In the rows, 128 means zero.
Where one turn sends some rows of the set: a few examples, then the rows asked:
q_86: [116 104 122 117 137 124 142  89  83 110 141  88  86 116 114 178 113 119
 153 115 147 121 149 110 127 109  90 114 151]
q_960: [143 117 129 112 160 109 148 116  94 131 132  98 125 151 129 152 128 139
 115  91 133 117 141 100 133  83  92 116 134]
q_925: [139  99 135 138 145  91 118  98 114 107 128 113  94 146 130 135 109 106
 124 143 133 133 173  98 117  89 112  94 134]
q_729: [111 106 132 112 126 120 104 127 130 109 171  97 111 144  98 154 116 112
 162 140  94 146 131  86  69  86 129 118 122]
q_543: [144 126 131 103 131 119 135 136  97 123 145 111  91 159  81 134 101  96
 141 110 159 156 152 107 121 110 147 105 142]
q_229: [123 123 116 111 135 114 112 124  91 126 162  97 110 118 117 182 150 112
 137  98 108 172 114 120 106 127 112 107 136]
q_146: [121 117 102 102 108 128 112 140  82 151 148 141 113 133 145 143 119 127
 149 124 114 161 155  93 131  99  98 126 124]
q_758: [117 100 128 118 136 113 144  95  88 113 147  81  82 114 110 177 109 122
 149 123 135 123 151 120 122 112  90 109 149]
q_78: [134  70 113 126 141 118 123 103 104 144 147 106 104 143 115 172 137 113
 130  85 150 138 145  94  97  94 133 104 153]
q_711: [150  99 144  96 126 120 118 115 113 112 129 110 104 140 120 141  86 105
 135 110 132 154 134 108 112  94 113  79 148]
q_401: [126  67 131 121 145 105 130 108  99 110 114 126 108 158 112 151  87 114
 152 119 130 113 137 114 125 106 119  91 118]
q_209: [110 111  86 129 106 115  95 122  79 120 135 137  98 125 123 150 126 143
 147 132 109 138 153  93 112  92 100 133 120]
q_5: [130 115 120 119 136 109 139 127  86  97 125 114  93 162  65 138 104 114
 154 115 154 120 145 124 125 107 146 115 120]
q_332: [114 124 144  92 140 139  90 149 109 117 134 122 129 123  96 165 106 133
 169 126 112 153 134  79 107 113 129 166 130]
q_439: [122 101 161 114 136 118 122 131 122 121 149 102 140 162 121 146 137 112
 157 141  98 141 171 115 107  85 125 139  92]
q_808: [109 121 140  98 136 137  83 150 107 120 136 119 122 122  87 165 100 129
 164 132 116 147 131  80 102 114 131 164 130]
q_831: [135 136 125 138 149 102 129 140  88 113 135 110  83 168  88 129 108 113
 123 133 153 132 163 100 116  99 137 113 132]
q_48: [103 105 144 116 157 133 104 148 104 130 132 127 135 140 115 163 128 126
 181 147 119 131 154  93 119 105 141 171 113]
q_380: [104 107 113 124 156 104 135 124  78 128 151 109 119 134 118 185 146 119
 152 106 106 137 118 128 131 136 106 119 109]
q_298: [127 159 131 133 154 124 138 132  98 117 134 110  98 123 105 149 119 110
 132 151 132 122 112  85 104 118 151 136 141]
q_18: [120  95  83  99 103 116 114 114  96 134 140 147 123 129 118 143 135 130
 170 112 111 143 145 105 127  92 121 129 112]
q_523: [121 124 111 137 156  84 122 114  98 129 162 103 116 129 128 168 173 116
 125 117 107 153 144 111 118 116 114 121 120]
q_905: [134  63 120 127 141 109 126 110 108 148 153 101 103 141 108 172 136 117
 132  92 137 138 148 105  94  99 136  99 149]
q_753: [114 134 132 109 149 120  96 132 129 117 151 118 124 120 110 149 135 120
 173 154 116 146 152  72 104  92 141 165 135]
q_132: [146 111 136 110 158 101 149 123 100 136 137  92 123 150 124 152 123 142
 112  97 121 121 142 111 130  87  94 111 133]
q_352: [103 112 148 113 154 132 106 150 103 136 133 123 134 138 113 158 121 121
 176 151 125 130 157  95 129 109 139 172 110]
q_584: [142 132 143 113 150 122 141 129 101 138 130 127 120 134  91 158 109 102
 125 111 135 147 129  81 122 148 157 150 129]
q_423: [103 100 157 106 134 123 116 133 103 114 156 105 115 150  97 171  83 116
 157 134  93 146 156  91 108 129  95 140  99]
q_907: [117 132 130 105 144 117  96 132 133 122 150 115 129 122 103 142 138 119
 167 153 120 143 148  77 105  87 148 165 130]
q_319: [134 123 143 138 137 130 133 118  94 115 114 116 112 124  94 160 143 103
 148 133 143 127 137 118 111 126 172 150 124]

q_439 turns into q_423
q_298 turns into q_319
q_380 turns into q_229
And these:
q_543 turns into q_831
q_758 turns into q_905
q_401 turns into q_711
q_146 turns into q_209
q_808 turns into q_907
q_332 turns into q_753
q_78 turns into q_960

